In the data rows, the value 128 means zero.
Some points, one per row:
[126, 153, 135, 80, 130, 96, 117, 66, 92, 80, 157, 138, 123, 0, 148, 201, 189, 157, 125, 53, 73, 168, 86, 163, 73, 56, 162, 211, 210, 206, 142, 80]
[150, 136, 109, 103, 97, 160, 108, 130, 203, 130, 148, 150, 144, 144, 137, 147, 147, 90, 163, 159, 156, 128, 118, 118, 136, 118, 133, 114, 153, 106, 124, 129]
[119, 143, 143, 107, 155, 115, 133, 137, 95, 123, 115, 113, 121, 149, 130, 109, 143, 173, 87, 118, 127, 136, 144, 125, 143, 129, 108, 125, 95, 112, 123, 150]
[117, 128, 118, 147, 82, 195, 143, 142, 165, 174, 122, 168, 153, 149, 154, 98, 79, 87, 179, 183, 160, 137, 153, 118, 161, 171, 112, 123, 129, 125, 117, 90]
[185, 79, 117, 187, 72, 155, 107, 118, 190, 181, 108, 135, 167, 226, 123, 140, 78, 0, 222, 153, 177, 57, 147, 149, 100, 178, 109, 72, 194, 47, 116, 94]
[97, 140, 82, 122, 151, 115, 143, 144, 62, 136, 130, 104, 101, 94, 143, 121, 122, 199, 77, 133, 83, 145, 102, 86, 96, 81, 136, 115, 72, 192, 119, 179]
[112, 134, 120, 132, 185, 121, 148, 171, 55, 122, 187, 89, 130, 104, 132, 123, 132, 193, 42, 114, 96, 136, 133, 78, 128, 80, 98, 122, 46, 247, 112, 129]
[118, 147, 119, 91, 146, 121, 145, 140, 116, 95, 130, 129, 108, 54, 80, 145, 142, 188, 103, 130, 96, 141, 111, 104, 153, 106, 166, 142, 115, 148, 121, 156]
[94, 164, 92, 75, 146, 108, 171, 134, 105, 68, 118, 115, 81, 0, 155, 155, 176, 231, 91, 114, 48, 222, 64, 143, 146, 42, 238, 222, 144, 163, 142, 169]
[106, 123, 93, 102, 114, 139, 177, 157, 134, 55, 119, 112, 114, 34, 122, 151, 132, 157, 177, 113, 74, 182, 77, 130, 135, 78, 220, 191, 190, 149, 107, 183]
[115, 98, 92, 130, 167, 124, 125, 180, 118, 123, 133, 113, 148, 143, 74, 118, 126, 144, 102, 144, 122, 111, 108, 90, 127, 149, 106, 89, 60, 141, 148, 163]
[126, 87, 141, 162, 162, 88, 137, 146, 72, 81, 175, 159, 182, 216, 126, 136, 91, 137, 72, 135, 164, 100, 119, 77, 81, 136, 41, 68, 0, 210, 107, 131]
[94, 137, 47, 100, 198, 168, 160, 206, 0, 96, 129, 42, 120, 149, 75, 73, 145, 207, 71, 123, 104, 83, 107, 4, 125, 112, 59, 64, 0, 255, 47, 255]
[160, 141, 154, 142, 77, 121, 108, 126, 172, 133, 133, 151, 142, 165, 147, 148, 107, 100, 164, 111, 153, 140, 141, 129, 122, 134, 110, 135, 171, 134, 174, 124]
[116, 100, 126, 122, 170, 135, 118, 167, 100, 148, 141, 84, 147, 186, 76, 91, 133, 150, 97, 150, 128, 87, 120, 92, 125, 150, 77, 68, 28, 144, 116, 176]
[107, 114, 124, 75, 135, 127, 135, 119, 129, 71, 126, 112, 129, 160, 93, 129, 126, 136, 115, 109, 159, 110, 123, 130, 133, 126, 108, 129, 126, 105, 115, 178]
[90, 117, 120, 68, 136, 108, 168, 130, 92, 74, 96, 93, 75, 105, 144, 130, 119, 207, 123, 97, 76, 183, 74, 130, 82, 95, 166, 180, 119, 139, 164, 217]
[208, 97, 144, 165, 95, 102, 76, 104, 177, 174, 71, 149, 138, 157, 171, 163, 158, 48, 187, 88, 129, 148, 124, 219, 80, 158, 160, 118, 208, 29, 187, 85]
[149, 144, 148, 101, 78, 91, 146, 85, 193, 149, 86, 171, 90, 1, 208, 172, 134, 131, 177, 104, 71, 212, 96, 217, 111, 82, 255, 225, 243, 67, 178, 100]
[135, 126, 149, 89, 171, 167, 132, 161, 38, 136, 96, 108, 133, 190, 52, 73, 135, 166, 88, 134, 152, 86, 165, 64, 156, 179, 52, 64, 26, 186, 86, 214]
[115, 98, 151, 135, 143, 153, 115, 103, 91, 160, 113, 170, 119, 154, 78, 107, 101, 129, 110, 167, 144, 117, 149, 123, 131, 161, 107, 98, 91, 124, 117, 112]
[128, 146, 105, 93, 140, 129, 141, 130, 45, 75, 97, 83, 62, 77, 118, 148, 155, 210, 103, 94, 42, 183, 88, 104, 104, 69, 186, 172, 136, 193, 118, 221]
[131, 46, 145, 241, 153, 153, 95, 148, 156, 135, 144, 118, 170, 255, 65, 95, 59, 28, 104, 197, 219, 71, 170, 141, 164, 234, 16, 62, 73, 44, 135, 31]
[137, 172, 125, 79, 112, 114, 137, 106, 146, 75, 110, 92, 72, 16, 175, 142, 184, 170, 125, 78, 59, 178, 115, 182, 155, 71, 230, 222, 223, 115, 119, 155]
[123, 136, 111, 113, 140, 125, 111, 122, 114, 183, 131, 130, 136, 144, 132, 111, 120, 110, 94, 93, 173, 90, 179, 130, 132, 146, 68, 77, 132, 119, 124, 124]
[204, 115, 193, 199, 40, 114, 59, 30, 255, 255, 72, 252, 167, 189, 123, 166, 97, 0, 213, 143, 225, 93, 216, 255, 163, 217, 111, 129, 255, 0, 194, 0]
[124, 140, 121, 100, 87, 85, 159, 42, 122, 114, 99, 174, 49, 0, 206, 161, 125, 169, 127, 66, 9, 212, 87, 207, 108, 58, 255, 255, 255, 142, 122, 129]
[123, 171, 100, 99, 109, 89, 171, 120, 148, 103, 96, 124, 71, 0, 173, 164, 180, 189, 144, 109, 17, 214, 66, 178, 129, 54, 255, 220, 215, 97, 143, 159]
[114, 116, 80, 126, 140, 160, 100, 135, 127, 157, 118, 112, 113, 165, 118, 116, 141, 124, 138, 144, 153, 144, 113, 127, 97, 133, 119, 105, 100, 115, 148, 146]
[96, 86, 77, 129, 180, 149, 123, 157, 53, 159, 169, 127, 172, 195, 71, 88, 96, 119, 75, 146, 191, 41, 136, 49, 100, 166, 19, 21, 9, 191, 95, 161]
[148, 135, 170, 143, 115, 146, 99, 138, 196, 223, 129, 134, 159, 194, 133, 105, 127, 73, 156, 158, 184, 107, 190, 156, 157, 163, 81, 88, 131, 47, 162, 54]
[103, 119, 133, 80, 186, 160, 137, 170, 72, 93, 181, 80, 145, 193, 71, 113, 147, 183, 117, 171, 141, 107, 96, 27, 81, 121, 62, 87, 0, 222, 116, 169]
[159, 87, 144, 215, 132, 159, 64, 108, 159, 224, 155, 167, 210, 255, 79, 115, 76, 0, 103, 168, 255, 16, 227, 130, 146, 207, 0, 12, 111, 50, 120, 10]
[168, 139, 180, 152, 99, 124, 100, 110, 226, 206, 110, 163, 136, 126, 170, 136, 162, 68, 176, 122, 149, 152, 181, 222, 154, 147, 161, 131, 213, 8, 166, 41]
[110, 83, 131, 164, 176, 159, 72, 181, 140, 185, 165, 120, 206, 255, 45, 70, 81, 70, 62, 187, 251, 13, 199, 67, 170, 228, 0, 0, 0, 103, 130, 107]
[118, 73, 102, 114, 152, 173, 162, 186, 93, 104, 137, 69, 141, 166, 107, 109, 124, 121, 172, 163, 106, 110, 75, 54, 75, 124, 124, 86, 52, 186, 109, 191]
[182, 141, 125, 108, 148, 114, 112, 133, 122, 111, 92, 116, 114, 115, 130, 135, 195, 144, 133, 82, 118, 135, 103, 140, 120, 119, 153, 115, 132, 130, 105, 200]
[159, 161, 94, 123, 95, 114, 194, 136, 120, 20, 85, 78, 74, 0, 192, 189, 191, 169, 185, 85, 30, 250, 64, 176, 117, 41, 255, 253, 229, 163, 98, 178]
[128, 166, 84, 131, 87, 108, 129, 123, 185, 128, 114, 146, 116, 52, 182, 132, 157, 119, 156, 115, 96, 142, 114, 155, 147, 95, 212, 162, 198, 90, 119, 142]
[162, 120, 181, 132, 119, 161, 116, 106, 129, 175, 79, 190, 154, 187, 97, 89, 126, 86, 131, 130, 201, 86, 202, 150, 182, 201, 70, 86, 128, 58, 104, 99]
[140, 135, 146, 153, 108, 143, 104, 104, 202, 185, 119, 165, 165, 230, 138, 126, 118, 53, 131, 145, 248, 113, 205, 180, 168, 154, 24, 104, 184, 0, 144, 42]
[155, 144, 156, 188, 107, 63, 96, 55, 139, 120, 122, 134, 104, 115, 187, 169, 123, 134, 70, 121, 50, 133, 111, 187, 139, 80, 157, 183, 193, 54, 112, 70]
[164, 150, 170, 111, 96, 141, 109, 109, 184, 106, 116, 104, 95, 47, 182, 170, 175, 140, 144, 99, 79, 218, 122, 202, 158, 57, 212, 236, 255, 93, 177, 82]
Then 24 other points, each followed by its number:
[89, 138, 44, 111, 145, 162, 164, 181, 82, 86, 125, 114, 125, 90, 150, 125, 138, 170, 109, 130, 120, 182, 97, 84, 136, 105, 142, 151, 124, 206, 125, 174] 0
[99, 111, 98, 123, 128, 113, 110, 148, 110, 137, 171, 113, 128, 118, 126, 117, 92, 140, 100, 117, 98, 85, 119, 87, 109, 119, 134, 91, 81, 188, 140, 156] 1
[178, 124, 179, 181, 97, 98, 104, 112, 221, 192, 110, 153, 139, 136, 157, 112, 145, 50, 184, 138, 135, 108, 175, 208, 160, 189, 161, 107, 169, 9, 134, 49] 2
[156, 148, 134, 138, 77, 66, 135, 113, 224, 134, 94, 158, 100, 29, 161, 171, 140, 100, 190, 106, 69, 185, 126, 212, 143, 113, 255, 187, 239, 36, 156, 101] 3
[156, 126, 106, 107, 111, 138, 110, 123, 146, 79, 100, 135, 104, 63, 138, 160, 177, 136, 144, 110, 79, 173, 82, 154, 129, 102, 216, 162, 172, 132, 127, 168] 4
[138, 92, 127, 214, 132, 182, 65, 133, 117, 216, 125, 118, 176, 255, 53, 79, 53, 20, 129, 185, 255, 3, 212, 74, 129, 239, 0, 0, 58, 61, 115, 88] 5
[143, 89, 200, 163, 107, 100, 70, 54, 180, 186, 142, 193, 161, 203, 167, 123, 82, 72, 96, 136, 166, 77, 175, 189, 128, 170, 70, 88, 125, 47, 142, 25] 6
[155, 156, 156, 119, 120, 92, 130, 127, 153, 100, 101, 122, 94, 64, 145, 160, 144, 183, 135, 111, 67, 190, 107, 159, 129, 87, 194, 181, 188, 111, 152, 145] 7
[111, 102, 135, 152, 180, 154, 125, 176, 81, 217, 125, 120, 154, 212, 90, 70, 90, 122, 107, 159, 185, 82, 168, 86, 119, 205, 39, 39, 27, 141, 150, 120] 8
[149, 132, 159, 84, 101, 110, 148, 87, 107, 64, 111, 166, 114, 75, 140, 153, 137, 153, 125, 79, 117, 146, 126, 149, 119, 101, 164, 177, 180, 148, 112, 172] 9
[122, 166, 128, 82, 118, 107, 149, 108, 139, 73, 114, 79, 69, 3, 174, 144, 194, 194, 111, 82, 32, 202, 98, 190, 161, 52, 227, 228, 217, 112, 113, 171] 10
[112, 115, 137, 174, 142, 135, 99, 131, 114, 183, 151, 162, 182, 245, 123, 96, 74, 89, 75, 143, 230, 74, 197, 103, 151, 187, 0, 50, 57, 123, 137, 61] 11
[147, 134, 132, 130, 124, 97, 74, 78, 102, 157, 125, 167, 121, 125, 141, 142, 129, 141, 69, 103, 108, 102, 139, 154, 106, 120, 119, 98, 120, 94, 138, 96] 12
[91, 125, 117, 66, 170, 122, 170, 166, 52, 13, 166, 61, 74, 14, 120, 116, 163, 255, 89, 142, 0, 181, 33, 59, 114, 60, 219, 166, 40, 255, 98, 239] 13
[137, 114, 119, 156, 102, 140, 134, 162, 180, 112, 161, 104, 153, 195, 111, 119, 118, 37, 178, 117, 178, 83, 166, 130, 154, 176, 107, 85, 163, 105, 99, 131] 14
[121, 117, 100, 128, 138, 108, 134, 90, 131, 148, 129, 175, 135, 89, 145, 141, 135, 99, 116, 102, 154, 111, 128, 152, 98, 123, 135, 110, 151, 104, 121, 109] 15
[120, 132, 129, 102, 129, 159, 153, 174, 135, 98, 152, 106, 139, 117, 100, 128, 137, 154, 143, 163, 128, 135, 114, 85, 149, 104, 140, 120, 89, 150, 111, 168] 16
[108, 103, 114, 166, 171, 179, 124, 207, 117, 187, 137, 114, 192, 255, 56, 65, 102, 86, 135, 202, 255, 41, 175, 30, 128, 223, 0, 0, 0, 127, 117, 134] 17
[77, 89, 96, 129, 127, 139, 135, 116, 108, 135, 109, 92, 70, 98, 115, 113, 67, 136, 144, 123, 73, 142, 100, 127, 101, 125, 168, 144, 174, 134, 133, 165] 18
[111, 104, 116, 134, 129, 160, 159, 160, 114, 135, 117, 99, 128, 137, 113, 113, 100, 123, 169, 150, 120, 142, 106, 107, 117, 138, 128, 131, 128, 135, 139, 148] 19
[148, 134, 115, 222, 141, 84, 98, 96, 158, 161, 161, 188, 178, 188, 133, 148, 97, 51, 85, 107, 211, 74, 189, 157, 145, 162, 36, 110, 172, 71, 122, 0] 20
[155, 118, 157, 72, 127, 167, 114, 140, 55, 107, 106, 94, 110, 102, 147, 138, 158, 169, 127, 79, 86, 180, 125, 125, 100, 88, 153, 154, 120, 223, 151, 189] 21
[166, 168, 160, 127, 82, 141, 101, 120, 197, 122, 119, 121, 121, 118, 160, 153, 166, 125, 129, 124, 120, 159, 145, 179, 171, 95, 152, 187, 208, 82, 165, 97] 22
[108, 100, 104, 138, 174, 146, 66, 108, 119, 186, 164, 173, 175, 255, 116, 112, 128, 103, 52, 188, 207, 80, 151, 96, 107, 166, 10, 13, 0, 114, 123, 72] 23
Which of these numbered points is nearest to each point below, ignoring the 2 directions in which the first points spread most? Its number follows each.
[90, 196, 95, 58, 137, 130, 120, 125, 21, 56, 145, 56, 95, 46, 117, 103, 174, 204, 173, 68, 65, 100, 70, 46, 84, 121, 144, 199, 124, 255, 123, 211] > 5
[56, 100, 111, 140, 177, 134, 149, 136, 89, 142, 181, 85, 139, 173, 127, 71, 97, 142, 75, 163, 152, 77, 146, 87, 127, 134, 43, 76, 32, 176, 81, 130] > 11
[139, 141, 108, 139, 174, 137, 136, 179, 120, 112, 120, 59, 120, 67, 73, 135, 192, 149, 107, 117, 88, 152, 127, 145, 184, 106, 152, 145, 149, 106, 114, 117] > 10
[124, 115, 129, 116, 143, 122, 144, 126, 128, 96, 135, 133, 123, 93, 171, 120, 155, 153, 113, 142, 110, 151, 85, 143, 122, 120, 168, 144, 90, 130, 119, 140] > 13
[86, 187, 92, 88, 140, 145, 107, 141, 35, 105, 165, 58, 137, 170, 65, 79, 143, 159, 165, 130, 144, 25, 111, 0, 90, 169, 39, 113, 51, 253, 131, 183] > 5
[132, 129, 129, 156, 130, 119, 159, 167, 157, 157, 113, 145, 154, 185, 115, 109, 111, 92, 167, 147, 195, 116, 154, 122, 136, 188, 93, 94, 95, 96, 141, 121] > 17
[122, 68, 105, 145, 142, 188, 131, 190, 93, 150, 152, 77, 170, 255, 67, 97, 83, 71, 169, 187, 167, 49, 122, 29, 87, 169, 41, 25, 36, 165, 94, 188] > 19
[161, 119, 139, 158, 125, 142, 129, 119, 153, 121, 135, 159, 157, 213, 157, 131, 118, 58, 144, 144, 207, 123, 155, 141, 127, 176, 71, 103, 134, 115, 114, 95] > 0
[80, 77, 157, 100, 190, 131, 112, 129, 23, 87, 192, 91, 135, 187, 114, 86, 112, 212, 19, 149, 98, 95, 126, 71, 96, 111, 43, 52, 0, 242, 86, 164] > 6
[112, 172, 148, 141, 142, 124, 162, 106, 114, 84, 154, 100, 96, 61, 145, 122, 186, 188, 143, 184, 73, 168, 79, 127, 129, 94, 177, 210, 114, 146, 100, 96] > 13
[116, 82, 96, 131, 195, 202, 118, 197, 35, 111, 146, 93, 161, 248, 50, 77, 139, 143, 97, 196, 161, 81, 108, 11, 107, 174, 35, 12, 0, 221, 84, 202] > 4
[174, 127, 166, 97, 79, 144, 98, 107, 121, 115, 104, 135, 110, 111, 188, 143, 152, 105, 158, 79, 101, 187, 145, 171, 116, 126, 162, 166, 191, 163, 179, 132] > 21
[126, 161, 156, 161, 129, 118, 138, 107, 146, 96, 147, 117, 119, 100, 145, 127, 164, 143, 164, 170, 123, 133, 109, 140, 119, 123, 138, 169, 129, 115, 105, 66] > 13
[103, 116, 118, 72, 154, 156, 167, 172, 127, 87, 152, 62, 122, 95, 72, 113, 150, 165, 147, 158, 102, 115, 113, 80, 135, 88, 144, 102, 75, 153, 70, 191] > 16
[93, 111, 97, 67, 153, 143, 157, 151, 59, 38, 156, 84, 115, 100, 115, 117, 115, 184, 86, 100, 130, 130, 116, 78, 126, 98, 100, 126, 68, 235, 98, 215] > 9
[154, 133, 129, 140, 78, 115, 144, 121, 198, 98, 119, 89, 102, 73, 180, 149, 150, 67, 186, 78, 123, 152, 145, 197, 153, 103, 181, 177, 255, 93, 140, 124] > 14
[154, 129, 106, 94, 155, 104, 137, 137, 139, 109, 99, 66, 97, 80, 158, 132, 199, 152, 156, 108, 60, 172, 81, 187, 105, 112, 194, 156, 138, 93, 124, 158] > 2
[191, 109, 174, 160, 60, 73, 121, 76, 255, 124, 81, 201, 132, 55, 163, 178, 98, 33, 201, 81, 123, 140, 140, 255, 163, 164, 237, 198, 255, 2, 158, 61] > 3
[115, 116, 120, 143, 121, 76, 177, 141, 124, 140, 95, 154, 111, 61, 95, 133, 72, 149, 148, 115, 90, 130, 104, 125, 116, 147, 193, 145, 149, 114, 149, 155] > 3
[124, 145, 53, 126, 123, 125, 165, 179, 141, 139, 102, 88, 100, 22, 129, 135, 152, 125, 186, 83, 81, 163, 108, 133, 130, 111, 225, 158, 196, 142, 127, 173] > 17
[204, 144, 173, 185, 67, 28, 111, 32, 179, 194, 68, 213, 121, 77, 208, 170, 106, 59, 144, 42, 120, 116, 181, 253, 134, 134, 160, 174, 255, 7, 141, 43] > 12
[92, 99, 136, 58, 192, 98, 164, 154, 72, 32, 142, 41, 101, 106, 171, 83, 175, 210, 114, 104, 59, 154, 61, 119, 99, 128, 156, 141, 13, 195, 84, 238] > 2
[94, 211, 119, 113, 114, 135, 118, 125, 24, 108, 162, 68, 149, 149, 73, 81, 123, 147, 186, 158, 113, 27, 101, 0, 124, 190, 63, 147, 61, 242, 122, 134] > 5
[122, 130, 143, 120, 135, 130, 149, 158, 166, 84, 143, 101, 132, 133, 164, 131, 155, 144, 142, 132, 124, 147, 98, 132, 132, 103, 150, 142, 118, 126, 112, 150] > 16
[106, 177, 110, 104, 151, 202, 114, 166, 89, 188, 150, 127, 143, 244, 77, 102, 114, 173, 87, 198, 193, 86, 160, 0, 149, 119, 13, 39, 5, 180, 90, 166] > 22
[88, 128, 83, 64, 218, 115, 159, 157, 0, 92, 132, 97, 121, 54, 111, 87, 152, 227, 52, 78, 82, 105, 112, 57, 114, 101, 108, 97, 29, 254, 51, 224] > 15
[134, 126, 132, 98, 87, 104, 138, 78, 170, 97, 118, 160, 112, 52, 175, 149, 116, 97, 147, 63, 131, 164, 147, 208, 138, 113, 175, 193, 250, 113, 133, 116] > 9
Now 24 new points, numbered from 0 again:
[95, 126, 166, 108, 154, 141, 162, 121, 81, 86, 162, 112, 103, 107, 118, 99, 119, 191, 79, 163, 83, 133, 122, 93, 156, 100, 130, 138, 67, 186, 66, 150] 0
[178, 126, 174, 157, 81, 148, 105, 80, 223, 181, 106, 193, 148, 199, 156, 143, 130, 52, 187, 189, 179, 125, 149, 185, 137, 158, 126, 111, 169, 14, 110, 68] 1
[30, 133, 84, 78, 185, 146, 181, 155, 0, 58, 162, 86, 85, 64, 127, 88, 114, 255, 41, 143, 64, 141, 81, 26, 113, 78, 140, 131, 0, 255, 67, 223] 2
[136, 135, 117, 117, 149, 135, 129, 121, 68, 85, 139, 87, 107, 60, 140, 157, 163, 173, 87, 107, 71, 161, 110, 127, 117, 60, 145, 156, 146, 206, 97, 151] 3
[166, 197, 150, 134, 63, 135, 115, 84, 206, 197, 98, 181, 115, 133, 174, 156, 126, 97, 157, 136, 147, 140, 169, 162, 164, 103, 156, 166, 240, 46, 140, 86] 4
[166, 126, 158, 147, 84, 130, 111, 125, 165, 139, 127, 154, 155, 197, 140, 151, 92, 82, 149, 127, 172, 110, 161, 129, 139, 141, 93, 115, 157, 113, 144, 117] 5
[129, 165, 149, 159, 143, 124, 131, 123, 124, 119, 147, 104, 134, 140, 121, 104, 161, 146, 142, 186, 124, 94, 114, 104, 130, 139, 103, 144, 89, 123, 102, 84] 6
[182, 152, 153, 128, 58, 103, 132, 119, 154, 101, 113, 155, 120, 117, 165, 164, 117, 129, 162, 91, 125, 150, 132, 141, 122, 101, 163, 168, 186, 126, 154, 153] 7
[102, 137, 139, 92, 112, 83, 154, 130, 164, 95, 119, 85, 74, 56, 178, 139, 113, 165, 147, 70, 100, 189, 124, 191, 116, 93, 206, 223, 197, 109, 193, 139] 8
[115, 141, 114, 85, 164, 113, 181, 179, 73, 85, 100, 120, 116, 64, 117, 130, 156, 214, 107, 107, 97, 189, 99, 89, 120, 95, 157, 157, 76, 209, 142, 197] 9
[108, 136, 149, 99, 149, 125, 179, 141, 103, 116, 113, 153, 111, 45, 110, 136, 133, 191, 110, 133, 109, 192, 120, 128, 141, 105, 166, 181, 129, 154, 150, 133] 10
[90, 102, 130, 172, 130, 139, 113, 78, 132, 166, 154, 166, 142, 219, 134, 115, 60, 90, 116, 184, 167, 83, 143, 112, 110, 158, 66, 72, 106, 94, 73, 89] 11
[96, 139, 97, 83, 157, 99, 134, 107, 80, 117, 163, 94, 111, 48, 106, 183, 146, 177, 72, 72, 78, 145, 111, 125, 101, 37, 144, 149, 151, 175, 115, 140] 12
[150, 155, 118, 164, 129, 132, 111, 139, 125, 132, 122, 113, 141, 228, 141, 104, 121, 125, 97, 158, 156, 78, 132, 79, 150, 144, 55, 87, 82, 96, 101, 143] 13
[208, 165, 116, 147, 49, 53, 79, 27, 194, 138, 73, 223, 107, 0, 225, 229, 165, 101, 132, 42, 50, 174, 90, 253, 102, 52, 255, 221, 255, 36, 155, 83] 14
[147, 114, 144, 138, 93, 167, 77, 67, 123, 209, 121, 179, 124, 179, 124, 123, 95, 71, 145, 135, 162, 99, 187, 149, 110, 159, 93, 84, 160, 119, 116, 88] 15
[119, 140, 128, 107, 151, 117, 139, 139, 74, 110, 142, 114, 112, 70, 156, 118, 136, 189, 83, 103, 93, 151, 114, 100, 125, 92, 143, 143, 63, 223, 117, 151] 16
[128, 131, 142, 112, 145, 132, 168, 155, 112, 125, 113, 184, 138, 115, 86, 102, 126, 138, 141, 123, 166, 140, 150, 108, 146, 179, 116, 110, 89, 179, 118, 168] 17
[117, 83, 143, 211, 144, 189, 92, 136, 101, 177, 156, 128, 174, 255, 56, 52, 87, 25, 99, 190, 218, 27, 214, 98, 186, 242, 1, 17, 63, 106, 82, 77] 18
[150, 95, 130, 198, 100, 181, 70, 83, 146, 223, 122, 150, 157, 255, 159, 128, 83, 23, 128, 163, 221, 98, 175, 160, 116, 163, 20, 75, 156, 59, 151, 35] 19
[113, 96, 138, 111, 153, 173, 111, 154, 68, 95, 138, 80, 126, 217, 123, 79, 144, 128, 128, 153, 131, 123, 127, 80, 112, 164, 72, 56, 36, 199, 107, 199] 20
[100, 152, 101, 85, 124, 138, 153, 159, 149, 121, 128, 92, 101, 53, 169, 128, 158, 164, 162, 119, 85, 183, 100, 131, 131, 85, 204, 161, 140, 143, 144, 168] 21
[96, 122, 111, 128, 124, 85, 177, 156, 110, 126, 100, 155, 107, 66, 91, 139, 64, 173, 141, 116, 76, 125, 105, 96, 102, 141, 207, 133, 123, 124, 152, 164] 22
[154, 111, 106, 87, 169, 156, 76, 127, 71, 106, 115, 138, 115, 140, 50, 134, 158, 160, 63, 106, 128, 140, 127, 102, 138, 135, 108, 85, 87, 173, 129, 189] 23
The same question for these:
[159, 103, 132, 151, 95, 57, 155, 111, 180, 72, 93, 174, 127, 59, 132, 174, 112, 71, 170, 87, 91, 147, 96, 193, 137, 159, 235, 188, 221, 84, 147, 133] > 22
[119, 132, 99, 113, 169, 78, 149, 119, 70, 128, 109, 143, 132, 66, 156, 119, 130, 167, 71, 67, 109, 111, 133, 132, 122, 119, 119, 117, 100, 157, 91, 156] > 16
[154, 106, 141, 228, 41, 95, 89, 10, 255, 217, 112, 240, 140, 165, 193, 160, 51, 0, 189, 141, 204, 96, 175, 255, 124, 174, 128, 153, 255, 0, 136, 0] > 11
[139, 126, 156, 94, 100, 100, 138, 80, 170, 153, 104, 182, 118, 89, 130, 156, 116, 107, 176, 102, 153, 161, 144, 186, 109, 138, 160, 149, 203, 100, 146, 133] > 17
[160, 125, 139, 115, 77, 63, 129, 49, 192, 144, 126, 146, 107, 42, 229, 203, 118, 76, 167, 41, 96, 159, 128, 229, 77, 49, 199, 204, 255, 55, 144, 64] > 12
[109, 103, 107, 124, 165, 157, 126, 207, 107, 94, 154, 69, 158, 231, 38, 112, 97, 132, 100, 149, 174, 99, 137, 46, 149, 150, 31, 69, 41, 184, 137, 177] > 5
[122, 175, 97, 78, 154, 107, 140, 138, 91, 113, 170, 82, 116, 86, 155, 164, 153, 193, 67, 83, 107, 137, 137, 86, 106, 33, 97, 139, 118, 198, 111, 137] > 12
[118, 122, 128, 66, 132, 141, 160, 132, 104, 87, 124, 153, 133, 105, 115, 128, 122, 168, 138, 125, 134, 137, 108, 91, 112, 124, 122, 110, 90, 185, 106, 206] > 17
[118, 130, 124, 160, 106, 126, 104, 88, 186, 158, 108, 195, 141, 169, 115, 119, 93, 81, 121, 143, 200, 94, 158, 171, 169, 183, 91, 134, 163, 35, 147, 61] > 2
[113, 139, 145, 63, 147, 111, 142, 138, 127, 48, 146, 107, 109, 65, 129, 134, 170, 208, 86, 119, 76, 166, 91, 119, 145, 84, 177, 161, 93, 169, 125, 181] > 0
[112, 131, 148, 143, 103, 157, 127, 103, 146, 149, 124, 163, 122, 170, 141, 120, 99, 131, 144, 169, 154, 140, 145, 132, 128, 136, 119, 140, 144, 98, 133, 95] > 2
[134, 120, 138, 160, 119, 155, 128, 109, 108, 119, 111, 129, 106, 103, 116, 104, 133, 111, 123, 126, 97, 117, 139, 157, 166, 158, 173, 157, 172, 135, 100, 126] > 18
[106, 134, 94, 129, 106, 134, 137, 140, 178, 150, 135, 125, 123, 115, 151, 127, 117, 104, 165, 151, 135, 145, 123, 148, 130, 123, 161, 140, 148, 81, 150, 108] > 21
[143, 84, 119, 186, 137, 115, 119, 92, 144, 154, 142, 182, 173, 194, 158, 140, 112, 51, 124, 166, 193, 97, 130, 155, 101, 155, 75, 85, 111, 66, 106, 54] > 11
[114, 156, 134, 123, 120, 112, 145, 123, 156, 92, 107, 96, 81, 78, 138, 120, 134, 170, 133, 129, 77, 158, 112, 165, 164, 113, 186, 183, 168, 74, 119, 130] > 0
[135, 124, 137, 158, 108, 88, 82, 93, 199, 146, 126, 143, 138, 199, 147, 127, 96, 84, 130, 131, 163, 72, 146, 172, 133, 166, 106, 99, 153, 27, 123, 96] > 13
[165, 136, 156, 207, 112, 73, 79, 75, 150, 160, 119, 145, 133, 201, 159, 146, 106, 115, 58, 134, 117, 85, 144, 164, 144, 112, 78, 123, 152, 17, 119, 49] > 13
[137, 189, 140, 82, 97, 51, 131, 92, 158, 123, 124, 147, 94, 54, 204, 154, 118, 192, 96, 86, 77, 134, 115, 125, 128, 59, 181, 152, 165, 132, 121, 173] > 4
[108, 137, 138, 87, 172, 169, 132, 153, 50, 168, 165, 106, 145, 141, 62, 114, 128, 194, 59, 168, 117, 92, 145, 30, 131, 83, 64, 63, 18, 220, 84, 156] > 4
[93, 163, 136, 123, 181, 144, 156, 160, 67, 96, 171, 76, 129, 159, 88, 85, 162, 202, 120, 205, 114, 98, 97, 33, 119, 138, 83, 113, 1, 196, 87, 142] > 6
[139, 150, 117, 148, 117, 89, 157, 145, 144, 124, 99, 162, 123, 113, 121, 126, 109, 139, 151, 125, 106, 115, 110, 99, 136, 149, 150, 120, 137, 116, 106, 182] > 22
[205, 186, 186, 197, 37, 37, 48, 0, 224, 175, 102, 217, 168, 53, 217, 190, 167, 0, 215, 42, 141, 80, 151, 255, 118, 144, 138, 234, 255, 8, 183, 0] > 14
[91, 115, 111, 133, 172, 141, 108, 143, 62, 135, 166, 90, 131, 188, 120, 124, 106, 170, 61, 148, 146, 113, 126, 78, 90, 100, 60, 86, 42, 166, 138, 118] > 19
[151, 127, 136, 139, 115, 173, 103, 108, 89, 205, 119, 154, 128, 163, 127, 114, 115, 114, 128, 124, 136, 106, 164, 111, 102, 130, 94, 83, 147, 151, 105, 131] > 15
[143, 225, 125, 97, 47, 90, 98, 49, 146, 108, 114, 131, 97, 15, 172, 149, 167, 103, 234, 61, 82, 123, 106, 164, 110, 139, 208, 254, 255, 139, 173, 97] > 7
[87, 118, 99, 52, 191, 198, 146, 167, 0, 110, 152, 63, 93, 111, 84, 95, 141, 248, 64, 136, 63, 147, 104, 4, 79, 75, 102, 80, 0, 255, 68, 253] > 15
[148, 98, 146, 179, 132, 138, 116, 107, 113, 135, 108, 130, 109, 126, 104, 106, 122, 78, 130, 132, 108, 123, 156, 165, 161, 172, 151, 135, 168, 115, 99, 92] > 18
